In the data rows, the value 500 means zero.
Here are some numbered points:
"525 530 379 495 434 441 298 640 829 414 275 437 459 390 747 670 454 537 564 498 493 477 482 335 424 535 489 582 542" 0
"403 495 731 818 397 671 461 437 296 586 609 492 567 486 595 343 567 410 594 372 433 638 508 903 385 489 787 485 232" 1
"525 423 489 667 573 584 487 484 320 472 291 482 441 520 411 552 540 661 601 395 500 669 307 500 354 484 654 467 572" 2
"553 528 398 531 425 398 328 690 829 424 312 465 534 413 711 663 490 565 559 464 477 495 458 331 396 499 493 571 527" 3
"579 483 721 442 483 744 322 615 484 483 357 608 631 377 349 521 645 376 620 485 576 494 807 471 815 379 550 510 380" 4
"476 411 557 607 609 489 471 455 490 458 422 286 246 568 363 465 541 466 451 387 519 430 463 703 426 480 240 682 398" 5
"491 501 382 368 558 582 652 314 521 563 428 903 561 679 315 370 347 436 331 473 563 427 546 429 510 476 590 565 681" 6
"594 424 712 662 313 729 573 541 414 535 434 477 546 530 427 565 591 663 451 589 484 600 466 633 491 388 507 385 367" 7
"418 556 769 649 717 465 514 369 349 544 392 234 464 611 410 557 540 416 426 401 602 400 579 445 545 519 332 594 652" 8
"351 564 665 359 788 518 421 397 177 622 520 521 677 447 356 456 395 691 476 522 375 473 601 594 757 692 458 322 531" 9
"499 553 458 581 488 518 480 469 298 646 687 595 334 322 434 567 391 421 416 388 552 587 514 493 582 716 387 679 568" 10
"458 579 594 456 363 337 543 617 438 533 669 503 532 666 176 269 448 448 699 518 543 495 556 661 748 505 520 655 559" 11
"502 448 405 525 235 395 574 598 582 354 500 178 626 276 740 583 540 661 597 543 369 453 564 484 107 473 408 508 295" 12
"408 588 490 508 690 508 499 505 583 574 492 442 486 461 513 559 354 353 554 500 511 416 417 265 603 372 517 709 666" 13
"399 678 679 628 589 528 633 307 385 528 532 541 690 734 488 379 464 368 314 465 516 339 518 500 478 487 414 408 528" 14
"617 398 240 480 579 365 544 486 575 379 444 440 389 522 360 314 466 711 431 394 408 519 198 441 185 472 388 483 503" 15
"611 594 687 450 604 416 595 509 505 391 479 565 653 663 473 193 482 478 394 450 378 592 368 391 336 336 520 393 527" 16
"500 482 380 363 575 567 648 295 560 542 413 909 537 674 325 406 346 437 328 498 553 404 585 495 501 506 594 496 668" 17
New points follow, each followed by the number of its nearest point above.
"592 458 770 487 470 759 364 620 478 504 326 622 645 383 339 581 661 393 596 495 569 539 732 470 827 386 531 470 367" 4
"568 394 247 514 574 428 557 494 596 390 426 456 355 548 375 335 494 726 368 466 416 561 181 439 141 431 380 511 510" 15
"364 605 572 299 510 653 451 554 514 546 730 509 433 451 716 460 380 455 412 517 427 705 699 670 589 502 280 634 261" 10
"390 662 517 497 608 474 480 279 742 591 679 464 252 349 491 530 560 416 480 362 460 510 471 491 728 700 427 345 502" 10
"260 735 495 588 544 487 507 427 490 592 414 446 475 489 716 684 309 461 513 414 440 404 334 522 420 630 431 750 657" 13
"627 230 624 486 592 282 414 523 416 355 409 381 401 580 453 355 628 418 505 562 482 422 699 725 571 535 503 571 548" 5
"647 417 277 490 544 345 547 501 559 375 458 442 384 514 338 295 469 714 426 411 392 534 184 456 137 454 405 490 461" 15
"380 544 452 637 477 723 439 569 574 438 530 323 539 627 0 398 364 666 318 643 837 354 781 560 782 393 476 485 476" 11
"485 494 377 494 223 367 561 611 540 341 483 180 680 249 756 576 537 697 583 550 388 455 545 444 87 509 465 492 303" 12
"699 613 690 567 397 338 546 636 418 397 685 452 497 605 363 484 564 516 573 597 394 597 474 591 783 512 477 349 715" 11
"350 598 710 366 807 516 433 377 154 607 519 541 695 444 403 470 373 655 458 515 407 439 627 539 756 748 506 280 527" 9
"638 381 274 473 566 336 557 492 575 413 460 455 358 530 380 307 470 718 425 429 389 486 229 491 142 474 406 470 453" 15
"631 242 608 505 579 256 442 543 391 366 428 376 396 570 440 387 608 435 480 561 458 425 730 739 554 534 457 564 514" 5
"524 496 395 504 243 373 589 632 545 345 505 189 663 264 765 570 531 645 596 563 347 492 542 484 82 504 474 511 324" 12
"379 630 684 332 815 494 406 426 211 600 533 516 694 387 375 421 400 659 517 502 379 456 603 578 768 729 467 284 515" 9
"377 622 667 330 523 452 621 502 353 603 610 454 518 596 440 359 455 301 739 410 583 595 640 472 610 475 402 721 492" 11
